128 stands for zero in the data rows.
Here are some points, one per row:
[124  96  99 106 117  98 167 131  93 105 123 187 180  86 131 133 150 174 170 139 101 125 172 118 166 110 198 119 124  96 138 119  78 138 125  97 117 120 130 134 132 122 155 149 106 137 218 116  87 132 126  45 153 163 163  94 143 142 122 107 133  97 140 138]
[174 119 135  65 145 110 155 181 168 219 180 201 129 153 155 217 121  71 136 105 148 138 115 148  98 149 138 169 159 111  73 125 152  93 130 116 124 107 136 142 135 122 115 117 116 103  71 116 109  68 175 129 117 143 140 102 134  99 122 151 165 153 100 146]
[162 108 165 183 153 108  35 123 133 105 156  82 124 137 131 150 152  92 140 107 191 115 100 134 119  94 144 134 128  29  97 112 123 121 107 138 119 117 186 140 185 123 127  28 124 135 114 172  98 174 183 142 145 117 151 156  99 213 114 135 137 126 130 152]
[119 110 178  78  93  84 144 170  44 144 108 166 134 120 123 127 165 125 104  75 101 132 127 112 103 130 136 128  98 150 172 134 172 156 138 123 100 146 117 114  96 105 129 136 137 130 206 189 107 166 103 131 139 137 102 118 134 135 133 119 111 167 179 141]
[124 116  74  86 161  85 177 105  82 116  66 173 160  86 114 132 179 159 128 176 164 158 119 104 146  67 100 146 108  89 194  74 124 114 149 141 142 105 132 140 127 136 133 114 129 120 151  81 107 131 139 185 174 147 128 196 176 116 134 112 120 177 132 147]
[138 123 116 106 149 119 137 134  95 153 109 178 155 125 142  88 149 122 161 214 112 126 160 106 142 202 149 142 112 109 195 141  89  63  93 199  92 158 166 109 144 147 117 158 156 154 216 135 130 137 151 129 166 114 110 123 159 121 114 105 131 162 125 157]
[141  89 168 198 103 128 131 134  38 136 179  98 123 110 136 155 176 182 137 171  74 100  55 115 185 211 111 163 124 110 120 141 158 113 166 132 123 113  81 179 156 116 118 139  98 134  91  83 204  98 102  69 173  92 102 132  90 132 115 144 133 159 148 109]
[105 176  72 107  85 106 107 135 101 121  83   0 167 132 167 162 110 144 111 125  81   0 154 133  98 124 107 169 132   0 114 120 109  85 152 163 225 118  89  96  88 106 182 152 152  97 144 177 162 121 116 135 100 116 121 139 146 122 137 141 103  96 158 132]
[120 159 144  59 122 105 121  96  62 136 180 142 147 127 109 110 130 144 124 171 103 123  99 149 133 102 147 145 131 156 163  91 164 149 130 190 130  98 106 144 109 120 133 117 114 135 164 168 136 163 105 147 125 188 114  60 149 147 113 101 156 150 105 111]
[107  90 115 153 132 162 122 148 119 130 123  69  67 154  92 178 103 102 103 140 176 160 221 137 118 104 141 119  88 176 126  97 131 116 138 158 142 110 128 170 128 127 110 145 120 164 110 121  72 102 106 114 109  95 109 139 127 110 125 131 148 129 103  91]
[188 119 159 138 144 124  84 153 143 125 140 153 179 146 139 101  90  94 128 128 164 136 138 132  88 130  99 101 151 159 130  64 159 119 129 104 120 146 127  97 123 121 119 161 110 128 112  94 128 148  93 113  98 111 134 205 125 157 135 121  74 117  99 116]
[133 101  86 103 161 108 155 156  60 167 153 161 142  76 124  98 176 171 139 156 106 124 135 116 109 106  85 133 117 169 130  84  95 149 133 187 124 116 122 111 128 117 125 108 159 139 165 157 108 138 103 161 168 130 126  92 127 133 153 126 129  38 136 145]
[164 160  52 152 130 163 147 141 214  85 101  80 115 149 173 190 149 137 120 111 178 155  68 107 141 173 143  81 108 140 136 130 106 149 138 203 158 132 105   0  31 127 146 124 105 163  98 102 118 137 156  67 146 164 113 150 120 113 116 127 137 133 159 146]
[109 115 110 163  75 154  86 131 167 150 116 128 119 140 136 117  87 196 168 115 100 133  72  99 167 118 128 233 120 109 223  99 143 135 102  46 130 119  87 114 221 148 131 106 130 153  78 156 110 168 133 131 124  97 108  98  35 106 150 127 136 147 133 160]
[116 157 115 118 163 172 132 143 135  95 137 104  76 156  91 150 102 169 126 142 141 152 126 115 108 105 179  83 110 147  54  66 149 109 127 117 115 141 162 138 154 141 129 120 133 140 112 108 127  98 128 158 116 114  97  71 137 105 135 139  57 154 179 106]
[164 153 110 173 131 108  98 120 169 148 113 161 191 118 130 163 109 158 114  62 155 162 205 128 128 121  85  92 147 166 102 131 173 131 117 168  94 113  85 152 161 132 133 117 137 130 109  96 152 152 118 140 105 102 159 108 148 131 110 120 141 148 130 135]
[ 42 104 121 107 120 219 169  49 182 161 182 127 147 106  94 113 135  23  79 112  55 146  85  93 173 193 124 147 120 173 111 118 147  90 121 103 133 127 118 203 135 145 126 108 157 139 128 173 117 170 146  53 117 137 132 186 127 114 130 122 109  90 182 145]
[155 112 155 150 125 110 108 167 168 106 185  70 163 119 157  30  92 123 125  99 113 122 132 107 129 114 114  54 100  67  85 128 143 178 129 106 116 121 138 122 121 158 129 174 176 157 142 110 108 123 139 168 130 140 142 161 144 135 109 121 151 116  90 124]
[104 219 121 155  25  77 165  79  85 138 133  87 159 107 148 136 164 115 166 214 128 133 121 112 110 113 131 164 126 207 110 128 141 156 125  72 111 170 116 179 112 143 134 136 167 138 123 121 149 121 183 131 143 148 114 188  45 120 127 159 152 108 108 146]
[115 157 125 127 150 165 167 133 121  86 138 148  90 156  72 153 127  96 111  98 180 148 171 123 165 102  90 133 141  71  94 188 142 122 139 123 127 152 163 126 110 144 126 198  89  88  93 137 127  92  93 150 124 108 131  38  45 122 141 115 128 133  82 128]
[170 104  54 140 132 151 115 142 126  52  78 209  76 128  56  79 106 130 142  95 141 151 125 202  67 119 112 143 184 142 107 238 159 132 129 176 157 125 167 165 125 134 155 194 134  63 120 100 130 100 143 109 110 118 110 176 115  92 129 144 133 104 137 119]
[127 147 120  14 165  66 130 143  68 105 153 110 128 147 125 138 125 140 116 116 111 146 136 138 187 186 106 117 122 146 173 120  97 168 109 135 157 175 142 128 165 131 137  85  97 143 153 174 192 141  82 106 109 154 142 139 138 135 130 124 147 134 163 110]
[ 39 145 172  54 154 167 125 132 125 179 104  74 184 122  82 167 119 138 172 120 137 116  68 139 110  85 155 148 125 156 152 180  67 135 171 133  89 105 116 124 121 120 112 152 129 152 210  76 148 122 114 191 130 116 137 170 106 152 125 126 133 115 163 117]
[187 105 137 168 132 147 131  86 146 197  66  69 138 104 134 122 128 154 123  96 115  78 107 140  91 121 154  29 137  92 127 144 161 127 107  74 130 166 115  84 140 133 122 103 126 145  91 203 113 129 107 148 144 136 135 130 164 109 111 121 128 132  62  96]
[ 70 148 130 127  92 188 132 111 149  83 146 155  33 145 132 140 131 101  98 131  91 113 165 128  78  96 100  50 110 114 167  78 117 133 109  59 116 106 105 119 130  96 108 130 121 165 148  84 174 125 146 140 129  92 130  98 125 106 136 138 134 118  89 103]
[ 94 140 190 184 127 149 119 158 150 135 174 178  75 136  81  71 127 162 107 153 159 112 162 185 133 131 128 156 178 108 117 217 140 181 130 135 117 131 143  98 162 117 119 138 144  29  86 151 118 103 133 104 139 160 161 178 192 105 148 134  98 111 142 119]
[189 101 165 135 160 135 148  41 177 148 131  59 112 103 183  98  99  88 134  99 141 120 128 123 202 136 129 201 127 151 131  99 129 162 134  92 136 118 140 136  49 118 106 131 160 138 151 139 168 125 182  78  93 104 152  63 169  99 138 139 120 147 169 135]
[ 71 119 102 149 105 145 121 146 179 141 111 137  76 133 115  38 124 123 132 151 142 159 184 140 107 140 118  70 137 149 121 112  74  56 134 106 163 120 138 132 104 120 138  95 135 119 123  99 148 110  97 144  97 132 116  87  78 149 127 139 142 217 132  99]
[175 157 197 141 118 104 116 116 146 136  84 153 157 155 146  75 100 120 109  90 165 164 109 118 106 146 138  99 127  96 137 143  92 115 131 132 123 142 104 171 143 128 108  98 126 140  82  67  94 134 112 138 105 129 109 103 159 136 114 130 133  61 122 115]
[ 79 123 134 217 194 119  97 139 141  32  83 189 160 121 173 133 121  95 104 121 151 129  92 151 116 138 119 194 145 194  74 168 124 155  99  83 132 125 129 122 157 121 123 143 163  79 130 150 116  88 109 165 131 150 139 117 179 141 138 130 126 130  72 105]
[164  98 146 112 106  92 125 126 183 134 134 145  59 173 179 203 120 119 143 134  44  98 120 115 146 101 160 106 132 204  98 176 111 116 125 157 108 123 176 101  74 151 123  93  16 110  29 115 111 150 145 148 111 111 140 154 132 168 136 119 123  98 100 175]
Along one direction, these points spread out more than along any other. Take the direction at right angles to it along which they spread out most. Go by this last direction. How many in every 100 of the points above lie lower along it than each point below? Answers are rounded to whole numbers. More than half of the points above lie lower than the first one.
[ 71 119 102 149 105 145 121 146 179 141 111 137  76 133 115  38 124 123 132 151 142 159 184 140 107 140 118  70 137 149 121 112  74  56 134 106 163 120 138 132 104 120 138  95 135 119 123  99 148 110  97 144  97 132 116  87  78 149 127 139 142 217 132  99] 65
[ 79 123 134 217 194 119  97 139 141  32  83 189 160 121 173 133 121  95 104 121 151 129  92 151 116 138 119 194 145 194  74 168 124 155  99  83 132 125 129 122 157 121 123 143 163  79 130 150 116  88 109 165 131 150 139 117 179 141 138 130 126 130  72 105] 87
[162 108 165 183 153 108  35 123 133 105 156  82 124 137 131 150 152  92 140 107 191 115 100 134 119  94 144 134 128  29  97 112 123 121 107 138 119 117 186 140 185 123 127  28 124 135 114 172  98 174 183 142 145 117 151 156  99 213 114 135 137 126 130 152] 19
[155 112 155 150 125 110 108 167 168 106 185  70 163 119 157  30  92 123 125  99 113 122 132 107 129 114 114  54 100  67  85 128 143 178 129 106 116 121 138 122 121 158 129 174 176 157 142 110 108 123 139 168 130 140 142 161 144 135 109 121 151 116  90 124] 32
[133 101  86 103 161 108 155 156  60 167 153 161 142  76 124  98 176 171 139 156 106 124 135 116 109 106  85 133 117 169 130  84  95 149 133 187 124 116 122 111 128 117 125 108 159 139 165 157 108 138 103 161 168 130 126  92 127 133 153 126 129  38 136 145] 81
[ 42 104 121 107 120 219 169  49 182 161 182 127 147 106  94 113 135  23  79 112  55 146  85  93 173 193 124 147 120 173 111 118 147  90 121 103 133 127 118 203 135 145 126 108 157 139 128 173 117 170 146  53 117 137 132 186 127 114 130 122 109  90 182 145] 6
[174 119 135  65 145 110 155 181 168 219 180 201 129 153 155 217 121  71 136 105 148 138 115 148  98 149 138 169 159 111  73 125 152  93 130 116 124 107 136 142 135 122 115 117 116 103  71 116 109  68 175 129 117 143 140 102 134  99 122 151 165 153 100 146] 39
[104 219 121 155  25  77 165  79  85 138 133  87 159 107 148 136 164 115 166 214 128 133 121 112 110 113 131 164 126 207 110 128 141 156 125  72 111 170 116 179 112 143 134 136 167 138 123 121 149 121 183 131 143 148 114 188  45 120 127 159 152 108 108 146] 29
[124 116  74  86 161  85 177 105  82 116  66 173 160  86 114 132 179 159 128 176 164 158 119 104 146  67 100 146 108  89 194  74 124 114 149 141 142 105 132 140 127 136 133 114 129 120 151  81 107 131 139 185 174 147 128 196 176 116 134 112 120 177 132 147] 90
[ 70 148 130 127  92 188 132 111 149  83 146 155  33 145 132 140 131 101  98 131  91 113 165 128  78  96 100  50 110 114 167  78 117 133 109  59 116 106 105 119 130  96 108 130 121 165 148  84 174 125 146 140 129  92 130  98 125 106 136 138 134 118  89 103] 35
[164 160  52 152 130 163 147 141 214  85 101  80 115 149 173 190 149 137 120 111 178 155  68 107 141 173 143  81 108 140 136 130 106 149 138 203 158 132 105   0  31 127 146 124 105 163  98 102 118 137 156  67 146 164 113 150 120 113 116 127 137 133 159 146] 10
[109 115 110 163  75 154  86 131 167 150 116 128 119 140 136 117  87 196 168 115 100 133  72  99 167 118 128 233 120 109 223  99 143 135 102  46 130 119  87 114 221 148 131 106 130 153  78 156 110 168 133 131 124  97 108  98  35 106 150 127 136 147 133 160] 3
